One turn sends every row of this set to another row. A few are shown first. Where does it send the rows asked after them?
rovob: 19 17 2 -31 -1 7 -2 -3 -11 -2 19 -16
Lil: 14 10 10 -37 7 5 -6 -8 -9 -2 15 -12
mego: 22 15 3 -31 -2 8 -9 -1 -11 0 15 -16
Guv: -10 -6 4 -26 17 -18 3 23 -11 -5 -5 26
Nes: -6 20 -18 -13 -15 -3 -3 32 -18 0 -2 19
Sazof: 13 -4 -27 -1 -14 2 -1 26 -15 23 8 17
kuzo: 7 6 -11 -10 15 -9 13 -7 26 -9 -10 25
gof: 22 -22 -21 9 10 -5 7 8 -11 1 4 25
migu: -1 5 11 -33 14 13 -6 -10 -6 0 10 -18
gino: 9 20 -2 -26 -8 19 -10 -2 -11 3 13 -20
Nibin: 7 -7 -8 18 -15 -8 9 -15 -10 6 -15 22
fupa: 21 -4 -5 -19 -4 -13 -5 12 8 12 -12 38
Dadam: -24 -2 -4 -9 5 12 -5 -1 15 15 -20 29
Did: 4 -28 -16 10 21 1 9 0 -7 1 1 23
Zum: 2 -7 -9 19 -14 -6 10 -17 -9 7 -16 20
Ruzin: -35 0 0 -17 15 -1 2 18 -10 -2 -8 19
doma: -31 15 -14 -9 -6 8 -3 23 -13 1 -7 15
teses: -15 -3 -27 5 -9 18 -2 19 -12 25 4 12
vava: -4 16 5 -29 3 20 -8 -11 -8 0 11 -18
ded: -5 22 -23 1 -1 6 8 -5 25 -6 -12 19
nozet: 19 17 3 -33 -4 9 -8 -4 -12 -1 16 -14
zevub: -7 -30 -3 -12 22 -4 5 12 -7 19 2 21
Voke: -11 -20 -23 17 14 15 7 -1 -6 3 -2 18
Beb: 0 8 9 -31 14 13 0 -10 -7 -2 15 -18
ligep: -28 -18 -13 -1 12 14 2 11 -7 23 1 14
talo: -2 -9 -32 21 -1 15 4 5 -11 5 1 16
depu: 8 21 -2 -26 -4 16 -4 -3 -11 0 18 -19
Semaf: 13 22 -25 -2 -7 -1 8 0 22 -6 -8 22
Sibu: -14 13 -18 -2 -17 16 -10 7 9 17 -18 28
sobek: 16 5 11 -36 10 4 -7 -6 -8 -2 13 -14
Lona: 10 -10 -6 16 -11 -10 11 -16 -10 5 -15 22
valup: 18 -11 -32 16 -5 4 4 11 -14 3 4 21
nalad: 7 6 -7 -23 -2 -19 0 32 -17 -3 -1 26
rora: 21 14 -17 -9 3 -11 11 -1 23 -9 -8 26
sugel: 1 -10 -5 18 -9 -6 11 -19 -9 6 -17 21
besel: -3 -14 4 -19 13 -7 -2 2 14 12 -18 36
tuta: 6 22 0 -28 -7 18 -9 -6 -11 1 13 -17
vober: 1 8 12 -35 11 12 -6 -12 -7 -1 11 -14
vot: 14 9 9 -34 11 5 0 -6 -8 -3 18 -15
dege: 5 -13 -5 16 -7 -10 11 -19 -8 5 -16 22
maso: -3 18 2 -26 5 20 -2 -9 -8 0 16 -21
gapem: -8 11 -14 -4 12 3 10 -10 28 -8 -13 21
Tufun: 18 -20 -13 -12 5 -11 3 23 -14 20 8 24
bive: 14 12 -18 -8 -22 0 -8 15 5 16 -13 33
ledod: -5 16 3 -26 3 22 -9 -9 -7 2 10 -21

doma turns into -> nalad
Sibu turns into -> fupa
tuta turns into -> Lil
And these:
maso turns into -> rovob
kuzo turns into -> ded
talo turns into -> gof
Nibin turns into -> dege
ledod turns into -> mego
teses turns into -> Tufun

One turn sends every row of this set to another row. A few are shown first. Where does it send the rows asked after them?
tis: 1 -12 5 -8 -6 0 -11 43 8 -4 -7 -8 1
somes: -20 26 7 -2 -4 -13 -7 -7 -25 -17 9 -19 -3
varov: 6 -27 -11 3 6 -20 -6 7 23 -14 15 6 4
peku: 13 8 -5 9 -19 -7 0 28 10 9 -1 21 -10
pegat: -15 11 13 -3 -19 3 0 0 -16 -9 10 11 -34
Pizi: 19 11 -12 0 -6 21 -31 7 -15 -1 8 5 -7
lopod: -22 -9 -2 -5 1 -9 -11 -21 -12 -23 28 6 -12
zak: 14 4 20 3 -9 0 -5 -25 14 -13 -9 -17 8
Sebib: -17 2 -21 7 16 4 -2 -13 -29 11 2 7 -8
Lupaf: -23 -4 5 9 8 -1 8 -15 -4 2 -18 -19 -17
taka: -2 10 -4 -9 11 28 4 -15 -4 3 12 -12 -19
nava: -8 5 -7 -3 -10 -11 -18 11 13 7 -5 12 33
ges: 15 -14 9 -17 1 -4 15 13 6 0 17 15 20
ren: 8 -27 2 16 5 -19 -3 1 -27 -8 -9 12 -4
nezuk: 18 20 -3 1 2 -19 0 16 5 -5 8 -17 24

taka turns into -> Lupaf
nava turns into -> ges
And these:
lopod turns into -> pegat
Pizi turns into -> zak
peku turns into -> nezuk

One turn sends every row of this set to another row. A few are shown first. Where does it send the rows asked after them?
Foge: -14 5 11 7 20 -8 14 9 -1 2 -6 -8 -4 52
Nopa: -9 1 5 13 -6 22 9 -18 11 14 -2 26 6 -10
Nom: -10 2 13 10 19 -7 -1 12 -10 -3 -12 -9 2 45
fam: 24 0 14 -12 -22 -3 -3 3 23 18 -29 4 -2 23
Samo: 16 -2 7 -2 -39 2 -3 -17 18 24 -18 -10 -3 12
Kire: -27 2 6 8 -16 0 4 17 11 19 -23 -12 1 -7
Fidef: -4 5 19 4 17 -5 3 8 -8 1 -9 -6 -1 54
Lebu: -1 7 1 1 -12 9 14 -9 -3 26 19 -10 31 -6
Lesef: 16 9 9 -10 -14 11 18 -17 2 31 22 -2 28 12
vebug: -5 3 9 6 18 -10 10 8 0 0 -10 -5 -3 53
sime: -16 7 19 7 20 -3 6 10 -11 4 -5 -9 -1 48
Zamiz: 21 4 -3 -2 -16 3 3 -11 2 19 11 -2 31 0
fafut: -6 7 14 5 -5 28 20 -23 12 23 7 29 1 4
bolad: -18 1 4 10 -35 6 3 -10 10 27 -12 -20 -2 -4
poko: 11 0 8 4 -7 20 6 -23 15 14 -3 33 5 3
nufof: -14 3 6 11 19 -10 8 12 -2 -2 -10 -8 -2 46
Sises: -17 14 32 -14 -14 12 27 -2 16 41 -4 -6 -11 26
ral: -7 8 19 -5 -36 12 17 -22 15 40 -1 -15 -8 19

Nopa turns into -> poko
nufof turns into -> vebug
And these:
sime turns into -> Nom
bolad turns into -> Samo
fam turns into -> Sises
Lesef turns into -> Lebu

